Turns, then the turns between two rows, first turn first; the first pair answered:
turn sinos:
[ 2.6  1.5  2.3 -0.9  6.3  3.8 10.4  3.8  0.2 -0.1  5.4 -0.8 -8.2  7.5
  1.8 -3.3]  ->  [-0.7  0.0  2.9 -1.6  5.6  1.5  7.8  5.2  0.7  2.3  4.5  0.7 -5.7  6.3
  0.6 -5.2]
[  8.0  13.0  -1.8 -17.2 -11.8 -10.8  -3.0 -17.7 -16.1  -0.8   4.5   0.3
  -5.0  12.8  -5.5  12.9]  ->  [  6.0  17.9  -1.9 -17.0  -9.6  -9.7  -2.9 -13.1 -19.1   5.2   7.8   0.6
  -4.7  13.7  -3.6   8.9]
[ 19.7  -1.9 -19.0  22.0 -28.4 -13.2  -3.1 -10.7   2.0   2.9   8.4   2.7
  -3.8  -5.2  -6.0  38.6]  ->  [ 22.4   9.1 -22.7  23.2 -22.4  -9.0   2.8  -6.3  -5.5  12.3  12.2   0.6
  -2.8  -1.0  -1.2  36.8]
[ -8.1 -13.8  11.6  15.5  10.2  -8.7   2.5   2.3  -2.9   0.2  -7.3  -3.4
 -12.0  -0.4   7.1 -11.9]  ->  [ -6.6 -13.6  10.7  14.6   7.4  -9.1   4.3  -1.9  -2.7  -2.9  -8.1  -5.1
 -12.5  -1.1   6.8 -10.9]
turn baguz:
[-19.1   7.5   5.1 -10.2   7.4  15.8   1.8  12.1  -6.2   8.8   3.3   2.5
   5.2   0.3  12.8 -10.7]  ->  [-19.3 -16.8   4.4  -1.0 -15.7  -0.9 -10.1  -0.3  15.0  -9.7  -0.6   7.9
  -1.3  -3.5  -0.7   4.2]
[-26.5  10.1   1.9 -14.2  12.7  15.1 -15.1  35.6  13.9  35.7  21.9  17.3
  11.3   7.6   1.2 -42.4]  ->  [-20.3 -29.3  -6.7  10.7 -25.7 -15.3 -29.2  15.5  46.1   6.7  17.8  22.6
   1.6   0.6 -22.8 -10.6]
[ 28.3  16.0 -30.1  -1.0  22.1  -9.2   1.9   1.4 -13.9 -26.4 -17.7   0.7
   0.1   2.1   8.2  18.3]  ->  [ 12.2  11.0  -8.9 -23.9  38.4   3.0  -7.4   4.1 -11.9 -26.5 -22.4   6.5
   3.9  -1.4  14.8  -6.8]
[ 10.5  10.8   9.7   3.7  10.4  -2.3   8.4  -7.9 -15.6   4.0 -11.0   5.7
 -13.5   0.4   1.7  10.7]  ->  [  1.2   2.3  20.2  -6.3  13.8  -1.7   0.9  -8.4  -8.0  -1.8 -14.9  11.8
 -13.4  -1.5   0.7   2.4]
turn renuv:
[-20.2 -18.6  11.9  -7.5   1.9  -7.7 -20.7   5.7  18.0   4.6  -1.6  12.8
   7.6  -8.3  -1.4 -19.8]  ->  [-20.2 -10.4   9.9  -9.6   7.4  -1.9 -15.2  11.2  12.2  13.3  -0.7  11.0
   9.3  -6.7   3.2 -24.4]
[ -7.0  25.4 -25.9  -2.1  -3.1  -5.1   0.8   1.6  -8.0   6.7  12.7  -6.6
  -2.9  -4.2  17.1  -7.1]  ->  [ -4.0  20.6 -30.5   4.9  -9.9 -10.3  -0.9  -0.6  -2.6   2.6  13.2  -5.9
  -5.6  -6.0  12.8   3.8]
[  7.3 -27.3   3.1   5.2 -17.1 -11.4 -24.0 -10.1  13.6  -9.3   9.8   4.5
   0.3 -11.6  -9.4   9.4]  ->  [  2.1 -28.1  18.5  -9.4  -7.0  -5.7 -25.3 -14.4  13.4 -13.4   2.9   5.5
   1.6 -16.9  -4.7  -2.8]
turn nur:
[  1.4  -5.7  -9.5 -10.5  -7.8  10.5   1.2  22.6   6.5  27.2   1.2  -9.2
  -6.4  12.6  15.1   0.1]  ->  [  1.9 -23.9  -3.8  -8.7 -20.6   0.1  -7.7  10.2  22.1   8.7  -5.4  -5.0
  -8.9   7.0   6.9   8.0]
[  0.4 -13.7  -0.5  21.3 -11.3  -4.8 -11.5   1.0  18.5   6.1  -7.0   0.3
  -3.2   2.4 -16.7  -0.4]  ->  [  7.6   6.2 -11.0  25.3  -3.8   3.4   2.2  10.1   1.3  21.1  -2.3  -5.8
  -1.3   8.5 -10.5  -0.2]
[-6.2  0.4 -2.6 -8.6  9.0 -1.1 -6.2 16.6 -8.7 13.0 22.4 12.1  2.7 -0.4
  0.2 -8.3]  ->  [  3.3 -16.8  -3.1  -1.8  -9.8 -13.4  -8.6  -3.0   5.1 -11.9  12.8  12.8
  -3.7  -6.1  -8.1  10.2]

(two turns a pair)
[-13.0   9.2   4.2   1.3   6.7  12.7 -14.2  29.7   6.5  19.9  15.3   1.6
  -8.1  11.5  -5.1 -20.5]  ->  [-14.0  -4.2   1.2   8.1  -5.2   4.1 -21.0  27.8  17.5  13.1  16.4   6.2
 -12.8   9.5 -12.3 -15.8] | renuv baguz
[ -8.8 -19.9   7.9  -3.8 -18.5 -14.4 -12.5  -9.8  22.1 -21.5  -3.6   9.4
   0.0  -4.6 -12.0  16.8]  ->  [ 10.9  20.2 -21.6  14.2 -11.7  -7.4  14.0   2.5  -8.7   4.9   9.7  -4.6
   0.0   6.9  -4.7  33.5] | nur renuv
[ 13.0  17.3  11.5 -11.8   7.3  14.3  12.7  -3.4 -12.8   3.7 -14.5 -12.4
  -9.2  -2.0   8.3   0.3]  ->  [ -2.7  13.0  14.3 -13.7  10.7  16.1  -1.5  12.8  -8.5  18.3  -8.2  -3.5
  -3.6  -1.1   7.4 -14.4] | sinos sinos
[  2.2 -13.0  -4.6   8.6  -3.0  -1.5  -6.7  -5.9  10.6  -8.6 -12.4  -3.9
   1.6  -1.9  -7.6  12.1]  ->  [-1.7  8.2 -5.4  0.2 16.0 11.5 -1.9  9.0 -6.2 11.7 -4.8 -5.7  7.9  2.8
  3.6 -3.7] | sinos nur
[ -4.3   2.4 -10.2  12.9  -6.0 -11.3 -20.0   0.6  -9.6   2.6   4.0   9.5
 -12.3  -3.6   2.7  19.5]  ->  [-13.4   0.6  -4.0   5.8  -2.5  -8.4 -29.6   7.1  -6.0   7.6   5.5  13.9
  -7.7  -2.4   2.8   8.5] | nur sinos
[-17.1  -1.6  18.1   2.6   8.5 -12.1   4.8 -11.7  47.8  -2.7   0.4  -9.3
 -13.6 -24.0  12.9  -0.2]  ->  [ -5.4   7.3   1.8  19.0   0.3 -17.9  13.6 -13.4  43.8  -0.6   5.6 -14.5
 -15.1 -21.1  11.7  17.0] | renuv baguz
[ 20.4  35.0 -13.5  13.5 -10.1  -9.1  19.7  -1.8   9.0  -7.3   0.6  -2.6
   4.5   8.8 -14.0  16.8]  ->  [ -3.1   3.7  17.8 -11.6  -8.5  -8.2  -7.3  -9.5  35.4 -26.3 -12.0  12.1
   7.3  -0.2 -17.5  -5.9] | baguz baguz
[  0.3  14.5 -19.6  -1.0   0.5  -2.6 -14.3  33.3 -20.6  44.2  -5.2  -3.5
   4.8  -3.9  -6.2   0.9]  ->  [ -8.5 -16.4 -12.9   3.0 -17.2 -18.7 -33.5  25.5   4.6  30.5  -7.8   7.1
   1.0  -7.7 -18.1   3.9] | renuv nur
[ -9.1   9.9   2.1 -44.0  15.1  -4.9  -3.4 -12.1  -4.9 -12.2  -2.6  14.1
   9.2  -5.8  -0.6 -13.4]  ->  [ 13.8   9.8 -22.1 -15.7  -6.7 -19.6   8.9 -25.6  -5.5 -22.3  -0.6   6.0
  -0.5  -4.6  -7.9  21.4] | baguz sinos
[-43.4 -17.2   1.2  -5.0   2.4  -3.8 -38.1  41.7  11.4  40.9  17.4  24.1
  14.1   7.4  -3.0 -28.8]  ->  [-26.8 -23.6 -23.1  26.4 -24.3 -21.2 -35.9  36.8  17.5  38.7  23.1  21.2
   8.1  10.8 -16.8   2.9] | renuv baguz
[-13.5  36.6   4.7 -22.1  30.9  40.1  19.3  22.5 -32.2  25.7   5.1  -3.1
   8.1   5.9  24.6 -28.4]  ->  [-28.1 -49.9   8.4   3.5 -32.6  -9.5 -33.5   0.0  42.2 -16.4   0.6  20.2
  -4.9  -7.4 -17.1  -0.6] | sinos baguz
[ -7.5   4.2  18.1 -32.3  18.8  26.0  -5.6 -14.6   3.3   0.7  -0.1  12.8
  -2.4   7.2  10.5  -9.8]  ->  [  2.8 -14.9  10.4 -19.1  -5.7   9.1  -8.9 -29.9  19.4 -17.5  -5.0  13.6
  -9.5   4.3  -1.1  13.9] | renuv nur
[ -1.4 -14.9  -3.9  -5.9  21.8  -9.5  -5.0  14.2   4.4  11.4 -21.6  -5.9
  -2.6  -1.8 -15.5 -16.7]  ->  [ 13.3   0.6 -11.5  -1.5  25.7  -6.9  13.5  11.3  -8.4   9.8 -22.6 -14.0
  -5.4  -0.5 -12.5  -5.7] | nur baguz
[-20.4   5.9  19.5 -26.7  22.5  15.9  -9.6  13.9  -7.8  11.2   0.7   5.7
   8.6  -2.2   8.0 -25.8]  ->  [  1.2 -24.5  -7.1  13.1 -24.9 -18.6 -14.1  -7.7  17.2 -13.8   1.7   4.6
  -7.7  -4.5 -16.9  23.4] | sinos baguz
[ 19.5  15.5  -1.6 -10.2   9.1  15.1  13.5 -10.4 -38.2  -8.7  -5.0  -7.9
  21.9   0.1   5.8 -23.2]  ->  [ 16.1 -10.3  11.0 -14.4  -3.5   3.4   3.1 -27.0 -16.2 -34.1 -15.3  -0.6
  18.2  -7.9  -3.4 -19.5] | baguz sinos
[-11.9 -18.4  28.2 -28.6  25.3  16.9 -10.5  -1.5   2.3 -10.6  -7.6   9.6
  12.6 -12.9   9.4 -24.5]  ->  [  6.4 -36.0  14.4  -5.0  -5.9  -3.4  -6.6 -23.1  17.6 -36.5 -12.7   4.2
   2.5 -14.6  -4.1  12.4] | baguz renuv
[-14.9   6.9   5.1   9.1  -6.6  10.8 -45.3  31.7  18.9  37.1  26.2   0.6
   4.4   7.7  -8.0 -20.9]  ->  [ -1.4  15.1 -11.1  25.6 -14.5   4.5 -35.8  32.2  13.2  41.0  31.3  -4.4
   0.7  12.2 -10.2  -2.9] | baguz baguz
[ 12.6 -17.8 -12.6  25.1  -8.5   0.6 -11.8  22.0   8.2   8.7  17.2  -1.6
  -9.6  -1.0   0.1  19.9]  ->  [ -9.3 -28.0  12.2  -2.0   7.3  10.3 -25.3  26.7  15.9   5.8   9.3   7.1
  -4.1  -3.9   4.0  -7.7] | baguz baguz
[ -7.8   3.2   6.8 -10.3  24.1  15.3   4.7   9.4   0.7   4.7  -5.7  -1.7
  -1.4   0.1   2.2 -13.6]  ->  [ -7.5   2.8   1.5  -5.1  21.6  16.2  -0.2  15.6  -0.8  11.4  -2.1  -0.8
  -0.9   2.5   1.6 -12.8] | sinos renuv
[-23.6 -17.3   3.8  -9.2  -1.3   3.2 -21.6  15.4  17.9  21.0   9.5   5.2
  -4.0   1.1 -11.1 -16.2]  ->  [  7.3 -18.7  -2.9   4.4 -19.5  -9.2   2.9 -19.2  21.5 -15.7  -5.0  -4.9
 -14.5  -2.0 -13.9  21.2] | nur renuv
[-20.8 -23.7  10.4  -5.7 -11.4 -10.7  -9.6  -1.7  17.3   8.3   1.5  12.9
   3.5 -10.8  -3.4  -6.3]  ->  [-17.2  -3.4  -6.1   7.2  -7.6  -6.5  -4.2  16.7   1.5  33.3  13.0   6.9
   5.8  -4.1   1.8  -6.8] | baguz nur
[-22.9 -14.4   4.8  -2.1   2.2  -8.5 -18.9  13.7  16.1  15.0   9.5   9.7
   2.3  -3.3  -3.4 -16.9]  ->  [ 11.7   5.7 -19.5  24.1 -10.8 -16.2   9.6  -3.6   1.6   4.0   8.7  -5.7
  -7.0  -0.7  -4.2  22.1] | nur sinos
[ 10.2   4.4 -28.5  31.2  -7.1 -14.8  10.7  22.3  -2.3  28.2  17.0  -4.7
  -4.8   0.6 -11.4  11.9]  ->  [ -3.8 -12.2 -21.7  28.7 -12.6 -18.8  -7.2  27.2  11.1  27.1  18.3   3.8
  -2.5  -1.3 -16.5   2.3] | sinos sinos
[ -7.6 -12.3 -15.9  26.1 -13.7 -13.5 -10.8  16.7  14.8  18.3   8.4   5.9
  -0.8   2.0 -16.1   6.5]  ->  [  4.3   9.2 -24.0  28.8  -5.8  -6.2   6.0  16.6  -2.9  23.2  10.1  -1.4
  -0.9   6.0  -7.8  12.5] | renuv nur
[  4.8   3.6   0.1 -10.3   2.8   1.6   8.5 -12.3  -0.7 -17.9 -13.0  -6.3
  -4.6  -1.1  -2.1   6.6]  ->  [ -4.1  -7.3   5.9 -12.2  -0.8  -0.6  -2.6  -7.8   8.9 -19.3 -11.8   1.2
  -3.2  -3.0  -4.1   1.2] | nur baguz
[ -1.9 -18.7 -17.8   8.8 -19.0 -27.2 -17.3 -10.3  -1.5  -4.5   9.0   2.5
  11.5  -3.6  -8.7   6.7]  ->  [  0.9  -3.8 -27.4  14.1 -13.9 -24.0 -10.9  -1.0 -13.3  10.4  15.6  -2.9
  12.2   1.6  -6.4   7.5] | nur renuv
[ 26.0  15.1   7.9  -8.8  14.2   5.7  25.3 -27.2  -7.8 -18.9 -15.2  -9.9
  -4.9  -0.9   6.9   7.5]  ->  [  5.5  25.2   9.4 -16.5  30.2  16.5  13.0   4.6 -16.1  16.4  -1.8  -3.4
   2.5   6.1  11.6 -19.6] | nur renuv
[-15.6  -7.7  -5.4   2.6 -10.8  -2.6 -15.2  10.5  15.0  10.7   5.2   0.8
   4.0  -9.7  -8.3   4.5]  ->  [ -2.0  -5.6  -9.7   8.9 -16.5  -5.6  -3.4  -2.0  12.0  -0.4   1.0  -5.0
  -1.9 -10.2  -9.5  18.8] | nur renuv
[-20.7 -11.2   9.0  -4.7  -1.0  -6.0 -34.2   0.2  -3.4   0.3  -5.4  15.4
   4.9 -12.2   0.6 -24.1]  ->  [ -6.0  11.8 -18.9  20.7  -4.9  -6.8 -21.1  15.1 -22.5  24.0   7.8   5.2
   2.5  -1.7   0.1  -7.4] | baguz nur
[-27.9  27.7  18.6 -26.5  31.3  26.0  -0.4  17.1   8.1  14.3   2.0  -2.2
   9.3  -6.0   8.9 -19.5]  ->  [-33.1  24.5  11.8 -17.6  25.6  21.4  -6.8  25.0  10.4  25.7   9.7   0.8
   8.6  -3.9   6.0 -17.6] | sinos renuv
[-13.0 -24.2   9.0 -21.1  -2.5   7.6 -15.1   4.9  12.1 -21.7  10.4   3.5
   9.6   8.3  11.6  -1.6]  ->  [ 10.4  -6.2 -21.2   7.9 -15.2   1.1   4.7   7.1  -2.5 -12.9  21.0  -7.6
   5.4  14.1   9.2  26.8] | baguz sinos
[-12.0 -18.2   2.3   6.7  -6.6   0.3 -15.5  18.7  12.1  17.3  -1.3   3.6
   4.0   5.7  -3.6  -4.4]  ->  [ -0.6  11.0  -0.6   2.9  11.1  13.3   6.3  18.3 -10.8  24.1  -1.6  -8.1
   5.1   9.4   8.9  -2.9] | nur baguz
[ 6.7  6.1 -4.0  1.3  6.4  6.2  2.8 15.1 -1.2 22.3  1.6 12.3 -2.3 12.2
 -2.1 -7.4]  ->  [ 11.5 -12.4  -4.5   8.4 -11.1  -7.4  -0.5  -0.6  14.1   2.4  -3.1  14.3
  -9.1   8.5 -11.9   6.9] | sinos nur
[ 11.1   2.0 -13.1  25.2 -21.4 -10.6   7.2 -10.0   2.2  -3.1  -7.3  -7.9
  -4.0   2.4  -3.0  13.5]  ->  [ -8.5   8.3 -10.8  17.9  -6.8  -0.1  -7.6  17.2  -3.6  27.8   4.5  -2.4
   3.3   9.1   0.4 -11.8] | nur renuv
[ -6.6  30.6  10.2  -8.5  19.0  30.3  11.3  12.0 -25.6   9.8   6.8  -7.8
   6.5   2.2  -7.1 -13.5]  ->  [-23.9  -6.5  33.6 -21.2   9.8  20.5 -13.4   3.4   4.0 -11.1  -3.3   6.1
   6.4  -6.7 -16.6 -21.9] | baguz renuv
[-13.5 -11.9 -12.2   2.8  -2.7  -6.9 -19.2   7.4  15.4  15.2  14.7   4.4
   3.9   3.2 -10.0  -9.6]  ->  [ -2.6  -0.8 -23.1  15.2  -4.9  -7.4  -8.2   6.7   5.5  20.6  17.5  -2.1
   1.9   6.1  -8.6   2.3] | renuv baguz
[ 28.6  11.5  -5.7   9.7   4.9   9.2  36.0  10.9  -6.7 -10.7  17.0 -30.3
 -15.1   5.0 -24.7  27.2]  ->  [-15.8 -22.3  31.9 -24.4  16.4  15.5  -7.0  25.5  21.6  -7.3  13.9  -7.4
  -5.0  -3.7 -27.1 -20.3] | nur sinos
[  2.4   1.8 -17.7  13.2  -9.4  -3.4   6.1   6.2  -3.6   5.1  13.9  -0.8
  -2.1   6.6   2.9   8.3]  ->  [ -9.0  -8.8 -10.9   8.3  -9.9  -3.9  -7.5  11.8   5.6   8.5  14.8   6.3
  -0.1   4.8  -1.9  -2.1] | nur baguz
[  2.6   5.0  -2.1  12.8  -6.7  -0.2 -12.3  14.4 -12.0   8.5   4.0  -8.3
  -1.5  -4.1   6.7 -14.1]  ->  [  7.9  -9.0   4.0  15.4 -17.9  -8.0 -15.4  -0.2  -0.1 -10.3  -4.8  -7.6
  -4.5  -9.4   2.0  -4.7] | nur sinos
[ -5.2 -12.3  -2.5   2.8 -18.8  -9.1 -10.0   3.8  13.7   2.4   5.3   6.8
 -11.9  -9.9 -14.6  -1.8]  ->  [ 10.9  -3.3  -5.2   5.1 -19.5  -8.3   6.8  -7.8   7.4  -8.7   0.4  -0.6
 -15.9 -11.3 -11.8  12.0] | sinos sinos
[-18.0  -3.2   6.6 -23.8 -14.3 -11.5  11.7  16.8   1.6  -4.5   1.9   9.6
  -7.4  -2.4  -1.1 -33.0]  ->  [-15.9   5.1  -4.9 -16.2 -15.0 -10.9  14.5  26.4  -6.6   9.9   9.1   6.6
  -7.1   1.6  -1.8 -30.5] | renuv renuv
[ -7.4 -12.6   7.4  16.9 -25.5 -20.2  -4.0 -27.6  25.8 -27.8 -13.2  16.2
  17.9 -12.3 -13.1  40.8]  ->  [-21.8  41.8   7.1  -6.9  24.9  19.5   8.8  16.6 -18.3  30.9   4.5  11.6
  34.8  -0.6  13.2  -5.0] | sinos nur
[  7.9  -8.9   1.9  -1.8 -14.3  -8.9  -0.3 -10.4  20.1 -12.6  -7.2   5.0
  -9.1  -3.7  -2.4  13.6]  ->  [14.3 22.4 -3.4 -6.2  4.5  6.1 19.1 -0.3 -5.8  3.0 -3.2 -2.3 -5.4  1.7
 11.4  7.0] | renuv nur
[  1.1  -3.7 -18.4  38.6 -13.4 -13.3  -8.5  23.0   3.1  17.5  15.6  -2.2
   1.8   3.8 -17.2  14.4]  ->  [-10.8  -4.6 -12.3  32.3  -5.0  -7.9 -13.5  33.0   3.9  26.2  18.9   1.9
   5.7   4.0 -13.0   0.4] | sinos nur
[ -7.9  13.4 -16.5  11.9  -1.8  -9.2   1.9  19.8 -11.0  28.1  14.2  -9.8
   5.0   2.5  -3.9 -13.6]  ->  [-20.2 -21.9   7.3  -2.6 -11.6 -18.7 -18.1   1.8  17.8  -0.8  -0.7   2.2
   2.6  -7.0 -10.6 -18.7] | nur renuv
[  3.6   7.0 -10.0  -9.5  -9.6  -1.5  11.6 -10.9   1.5 -10.6  -8.0   6.7
 -10.0  -0.3  17.5   4.6]  ->  [ -1.0   4.5  -2.5 -15.5  -7.3  -0.2   9.2 -10.7   4.0 -12.5  -8.9  10.5
 -10.5  -0.9  17.8  -1.9] | baguz baguz
[-14.0  24.6  -4.9   0.3  20.3  19.5  17.7  13.9 -12.6  25.1  -0.5  -2.9
  -5.9   8.5  15.1 -15.4]  ->  [ -9.6 -24.3   0.6  12.9 -18.0  -9.0  -0.1 -17.4  30.0 -20.1 -13.4   4.4
 -18.4  -3.5  -6.8  12.2] | sinos nur
[  8.5  -4.5  10.6 -10.3 -24.2 -17.3  -1.8 -15.9  -2.7  -3.7 -18.7  15.0
  -3.3  -0.8 -11.6  22.7]  ->  [  0.8   5.2  26.1 -28.7  -5.3  -2.6   2.0 -14.4  -9.8  -3.5 -24.1  15.3
   0.6  -1.0  -1.3   4.2] | renuv renuv
[-19.4  14.9  21.4  -6.4  -9.4  39.7  11.3  17.3 -18.8  15.2  15.1   9.1
 -11.3   6.2  38.0 -20.9]  ->  [-32.4 -20.6  30.4  -4.7 -27.3  23.2 -13.3  12.8  11.0   0.8  10.7  21.7
 -13.9  -0.4  25.1 -21.1] | renuv baguz
[ -8.4  -3.5  -7.8   2.7  10.5  16.2  -6.2  22.9  -7.6  32.5  10.5  18.6
   6.7   2.6  -3.8 -17.4]  ->  [ -1.4 -15.6 -20.2  20.1  -9.0   0.2 -10.6  19.4   3.6  24.6  13.2  18.3
   2.8   2.0 -16.1   2.4] | renuv renuv
[-12.0 -22.0  11.5 -11.3  34.2  -5.6 -32.8   5.1   7.0  13.4 -17.1  12.2
  -6.3  12.3  18.3 -26.4]  ->  [-11.6 -28.6  10.2  -8.5  28.7 -10.4 -34.5   4.2  12.0  13.3 -18.4  13.8
  -7.8  12.2  14.7 -24.9] | renuv sinos
[ 22.5 -18.2  12.2  -7.7  15.5   3.1 -11.6 -21.2   3.3 -15.0  10.3  14.2
  15.1   7.8 -16.1 -21.0]  ->  [ 33.6   6.9  -1.3  -0.1  24.7  10.3   7.0 -12.3 -15.1   0.8  16.1   3.5
  15.1  14.9  -8.7 -15.4] | baguz baguz
[ 22.3  16.2 -12.6  -1.2  -9.5  17.2  10.5  -8.1 -18.5 -15.0 -16.6  -3.2
  -4.5  -1.6   7.2  12.7]  ->  [  8.8   3.7   8.2 -20.1  -2.3  20.4  -0.4 -12.9  -8.7 -22.8 -24.9   4.5
  -2.0  -6.1   8.6  -3.6] | baguz nur
[ 14.4  19.9   1.1   3.6   9.5  13.2   9.9  -5.3 -29.3   8.9  -3.1   0.4
  -2.1  -5.6   7.9  -7.2]  ->  [-10.7 -12.2  17.7  -7.8   2.6   6.6 -21.4  -0.1  -2.2   5.4  -5.2  14.1
  -0.3 -11.1  -2.3 -26.0] | renuv nur
[ 27.4  13.1   4.2 -21.1  24.4  -6.2  28.4 -17.6 -18.3 -21.0 -15.1   3.2
  14.7  -4.4  13.1  -1.2]  ->  [  3.7 -14.2  21.9 -34.0  21.9 -10.4   1.2 -13.2   5.6 -26.3 -17.4  16.5
  17.3  -9.8   5.4 -19.4] | sinos nur
